One turning vector, and how many ticks it has turned
The counts run from 0 to 503.
[-2.89  1.40  0.74 -0.97 -0.69 -1.12  0.63 -0.99 -1.35 -1.72  0.92  1.65
 -0.38 -2.55  2.88 -3.26  1.21 -5.78 -3.63  2.50  1.58 -4.29 -0.54  1.22
  0.17  1.31 -2.44  1.69  0.47 -0.11  1.24 -2.31] => 350
[ 1.38 -1.41  1.75 -0.54  1.22 -1.29 -4.25 -2.46  0.61  2.79  2.73 -0.13
  0.05  2.07  2.74 -0.13  1.34 -4.09  2.28  0.92 -1.04  0.16 -0.10 -0.39
 -2.92  3.24 -0.26 -0.27  3.45 -4.71 -0.70  1.26] => 68
[-4.58 -0.25  0.21 -3.38 -2.40 -2.25 -1.69 -1.11  0.80 -0.74  3.57  2.50
  1.66 -2.19  1.40 -2.71  2.66 -3.00  0.42 -0.86  0.31 -3.66 -1.02  1.16
  1.55  1.96 -3.22  2.94 -0.65 -0.11 -1.22 -0.37] => 364
[ 2.41  0.03  1.66 -1.10 -1.09 -0.55 -4.51 -1.99 -0.25 -2.24  4.12  1.35
  4.74  1.17  1.25 -0.79  2.35 -1.20  3.14 -0.06  2.71  0.25 -1.54 -0.26
 -2.03  1.14 -0.36  2.73 -0.71 -2.09  3.27  0.84] => 495
[-0.05 -0.23  1.20 -3.17  0.19  1.17 -2.37 -1.65 -0.04 -0.47  3.50 -1.33
  2.22  1.01  5.00 -2.53  1.27 -3.95 -0.05  2.37 -2.51 -3.75  1.17  0.81
 -0.80  1.36  2.55 -1.48  0.53 -3.04 -0.38 -1.16] => 153
[-0.08  2.79  2.01 -2.40 -3.80 -0.36 -1.21 -1.90 -1.20 -4.48  0.84  2.22
  1.18 -1.13  2.12 -4.89  1.75 -2.66  0.02  0.20 -0.54 -0.82  1.70  0.23
 -2.23  0.04  2.50 -2.70  1.68 -2.71  2.25 -0.26] => 236
[ 2.73  4.12  1.76 -1.87 -2.63 -0.41 -1.44 -2.46 -2.08 -5.30 -0.05  2.44
  2.67 -0.96  3.62 -3.46  0.65 -2.28  0.87  2.05  1.16 -0.18 -0.02 -1.09
 -1.64 -0.62  0.74 -0.16 -0.68 -1.49  2.48 -0.28] => 15
[ 1.05  0.77  2.02  0.46  1.87  1.87 -2.19 -0.97 -1.02  0.47  2.91  2.60
 -1.03  1.84  4.71  0.46  2.04 -5.17  0.78  1.58  2.33 -3.81  0.79 -0.64
 -0.84 -0.78 -0.63  2.42 -0.92 -2.89 -2.52 -2.50] => 174
[ 0.79 -0.75  4.20  1.01  0.02  0.47 -2.11  0.04 -1.23  1.77  2.10  2.73
 -2.62  1.87  0.30 -0.18  1.15 -3.93  0.13  3.86  4.52 -1.27 -1.55  1.19
 -0.83  1.40 -2.17  1.18  2.38 -3.86  2.10  0.85] => 90
[ 1.81  1.99  1.15 -0.82 -2.73 -3.10 -0.62 -2.00 -0.97 -3.17  0.40  1.67
  2.89  2.20  4.31  0.14 -1.29 -3.27  0.26  0.29 -0.91 -0.83 -2.49  1.88
  0.38  1.46 -2.25  4.03  2.27 -1.13  3.04 -0.63] => 26
[ 1.49  1.14  0.29 -1.57 -2.49 -0.12 -4.09 -3.28 -0.64 -3.33  3.29  0.11
  0.59 -0.63  2.93 -2.83  3.56 -2.06  2.18 -0.19  0.59 -0.90  2.67 -0.71
 -4.83 -0.52 -0.92  0.02  0.21 -2.88  0.44 -0.09] => 479
[ 0.53  1.78  4.17 -1.36 -6.11 -0.78 -1.17  0.02 -1.07 -2.85  1.10  4.97
  0.43  1.72  1.27 -1.76  1.07 -0.80  0.98 -0.44  2.16 -0.87 -0.82  2.47
  0.13 -1.10 -1.17  2.05  1.39 -2.59  2.96  0.26] => 8
[-2.01 -2.69  2.90 -0.75 -1.75 -2.14 -4.52 -1.42  0.53  3.28  0.03  4.48
  1.21  0.76 -0.58 -1.08  1.83 -1.63  2.16 -0.92  1.91 -0.09 -2.74 -1.30
 -0.23  1.95 -2.04  1.49  1.69 -3.81 -1.92  0.53] => 296
[-0.73 -0.50 -0.75 -1.31  1.27 -2.23 -1.96 -2.99 -1.31 -2.21 -0.45  0.40
  4.78  1.00  3.87 -0.61 -0.72 -5.45 -1.13  0.00 -1.41 -1.62 -0.91 -0.50
 -1.36  3.43 -0.18  0.40  3.36 -1.81  0.52 -2.43] => 43
[ 1.32  2.13  4.42  0.94 -3.47 -0.26 -0.87 -1.75  0.09  0.89 -0.09  3.55
 -2.98 -1.95  1.13 -5.49  3.04 -3.21 -0.84  2.91  1.66 -0.94 -1.26 -1.44
 -0.66 -0.59  0.60  0.31 -0.28 -3.04  1.01  0.30] => 324
[ 1.37 -0.18 -0.35 -0.66  0.05 -3.15 -3.62 -2.61  0.38 -0.67  3.29  1.42
  4.17  0.42  2.63 -0.04  2.26 -3.17  3.03 -1.50  0.25 -0.22 -2.13 -1.22
 -1.29  2.65 -2.61  4.47  0.12 -0.85  0.38  0.17] => 273
[ 1.01 -1.22  1.74  0.34 -1.03  0.08 -3.99 -1.63 -2.04 -2.20  0.56  4.44
  2.53 -0.03  1.29 -1.25  3.17 -1.99  0.85  1.19  4.49 -2.28 -1.39 -2.40
 -1.31 -0.82 -3.10  2.67 -1.08 -1.48 -0.21 -2.56] => 501
[-0.78  0.72  0.95 -2.45 -2.47 -0.17 -2.74 -3.01  1.27 -0.11  0.90 -0.63
  0.55 -0.73  5.65 -3.50  2.40 -3.45 -1.48  0.22 -3.10 -4.14  1.37  0.40
 -2.06 -0.77  1.24  0.40 -0.77 -2.77 -1.62 -1.20] => 149
[ 1.08 -0.74  4.47 -0.07 -1.57 -0.90 -2.66 -0.95 -0.37  3.56 -0.49  2.57
 -2.95  1.92  1.84 -1.10  0.37 -3.30  0.64  3.72  0.70 -0.39 -2.01  0.22
 -0.43  1.60 -1.57 -0.49  3.12 -5.12 -0.56  1.35] => 311
[-1.51  1.95  2.52 -2.35 -3.15 -3.83 -0.22  0.66  0.39  0.91  0.81  3.49
  1.46 -1.66  1.08 -3.42  1.74 -2.91 -0.20  1.85  0.46 -1.09 -4.02  1.40
  2.02  1.86 -3.10  2.46  0.10  0.78  2.16  2.36] => 118
[-2.47 -1.82  1.38 -4.11  0.37 -0.32 -2.97  1.61 -0.17  1.90  3.45  1.34
  1.98  1.67  3.51 -0.65  2.87 -4.31  0.50  1.67 -1.24 -4.24 -0.05  2.26
 -0.45  1.50 -2.05 -0.88  1.50 -1.03 -1.97 -0.24] => 377
[ 2.00 -1.40  1.95 -0.04 -1.81 -0.18 -3.50 -0.58 -1.24 -0.96  2.83  1.38
  1.06  3.56  2.99  1.52  2.28 -3.20  0.32  0.67  1.53 -2.09  0.08  2.43
 -2.93 -0.47 -3.64  2.92  2.47 -2.45  2.56 -0.76] => 489
[ 0.32  3.52  2.39 -0.22  0.92 -1.08 -2.43 -1.15  0.39  0.77  0.87  4.96
  0.21 -0.59  2.41 -0.57  1.64 -3.65  2.98 -1.50  3.73 -0.60 -1.27 -2.13
 -0.50 -0.06 -0.79  3.58 -3.05 -2.07 -2.71  0.60] => 189
[-3.59  2.02  1.01 -2.43 -2.16 -1.99 -0.71 -1.32 -0.66 -2.86  0.41  3.01
  1.09 -2.08  0.96 -4.57  2.34 -4.31 -0.69 -2.57 -0.44 -1.23  1.84  0.08
 -2.74  1.19  1.07 -2.44  3.00 -1.71  0.28 -0.76] => 457
[-0.15 -0.17  1.42 -1.20 -4.87 -1.65 -2.75 -1.27  0.85 -1.67  3.82  2.00
  0.16 -0.01  1.28 -2.68  4.69 -1.92  1.43 -2.94 -0.11 -1.45  1.63  1.26
 -3.32 -0.91 -1.68  1.76  1.82 -2.28  1.50 -0.17] => 475
[ 1.32  0.74  0.28 -1.65 -1.65  0.36 -4.05 -3.23 -1.01 -3.82  3.25 -0.13
  1.02 -0.78  2.89 -2.76  2.95 -2.36  2.01  0.52  1.38 -1.21  2.59 -1.04
 -4.78  0.14 -0.93 -0.60  0.23 -2.99  0.60 -0.50] => 480
[-0.22 -1.02  0.81  0.00  2.09 -2.05 -4.85 -1.84 -0.35  2.19 -1.91  1.69
  2.79  0.91  3.61  0.35  1.81 -5.09 -0.49  0.12  0.68 -1.62 -1.21 -1.48
 -4.19  0.95 -3.04  1.52  1.69 -1.96 -1.77 -0.89] => 285
[ 0.30 -0.58  0.66 -0.40  2.41 -2.30 -4.74 -1.82 -0.19  2.37 -1.92  0.97
  3.15  1.24  3.87  0.46  1.30 -5.04 -0.29  0.52  0.17 -1.24 -1.28 -1.34
 -4.37  1.43 -2.41  1.33  1.79 -2.17 -1.23 -0.08] => 286
[ 0.02  0.84  4.75 -0.02 -3.78 -0.18 -1.39 -1.46  0.47  1.11  0.71  4.12
 -0.66 -1.34 -0.92 -5.35  2.62 -2.12 -0.75  0.94  2.38  0.05 -2.19 -0.38
 -0.17  0.59  2.57 -0.01  0.33 -3.70  2.93  0.96] => 321
[ 0.55  1.51  2.21 -1.62 -3.11  0.28 -0.03 -0.37 -2.34 -4.10  1.69  2.85
 -0.44 -0.03  2.72 -4.27  2.65 -3.72 -0.24  1.97 -0.68 -1.79  1.74  0.23
 -1.59 -0.30  0.31 -3.00  3.04 -1.94  1.29 -1.99] => 239
[-4.27 -1.43  1.41 -3.92 -4.69 -0.74 -2.07 -1.70  0.92 -0.92  2.76  2.09
  2.00 -0.98  1.27 -4.22  1.88 -1.35 -0.30 -0.81 -1.23 -3.77 -0.52  1.25
  2.19  1.31  0.69  0.75  0.46 -2.42 -0.59 -1.23] => 143
[-1.47  2.03  2.77 -2.10 -0.10 -1.89 -0.96  0.17 -1.02 -0.35 -0.22  1.59
  2.86 -0.18  1.64 -1.68 -1.53 -4.12 -2.20  3.42  2.31 -1.00 -3.34  2.69
  0.45  3.19 -0.79  0.96  1.27 -0.91  4.48  2.39] => 113
[-2.76  1.01  0.18 -3.66  0.35 -2.44 -1.05 -0.43  0.37 -0.85  4.88 -0.14
  3.62 -1.17  2.40 -1.90  0.81 -4.14  0.45  0.90 -0.59 -2.02 -1.86  2.15
  1.29  4.50 -0.98  1.64  0.43  0.35  2.03  1.77] => 359
[ 1.31  0.08  3.32  0.42  2.19  1.67 -2.92 -1.14 -1.69  0.83  2.15  1.58
 -0.86  0.56  0.73 -2.00  1.72 -4.36  0.18  4.17  4.35 -0.56 -0.24 -0.74
 -2.79  2.01  1.00 -1.80  1.08 -4.16  1.77  0.55] => 86
[-0.60 -1.99  2.58 -1.60 -2.19  0.60 -1.95 -0.55  0.61  0.90  5.44  1.50
 -0.25  3.12  3.42  0.02  1.80 -3.05  1.05  0.02 -0.85 -4.30 -0.04  2.46
  1.78  0.84 -0.09  2.79  1.34 -3.47 -0.91 -1.92] => 159
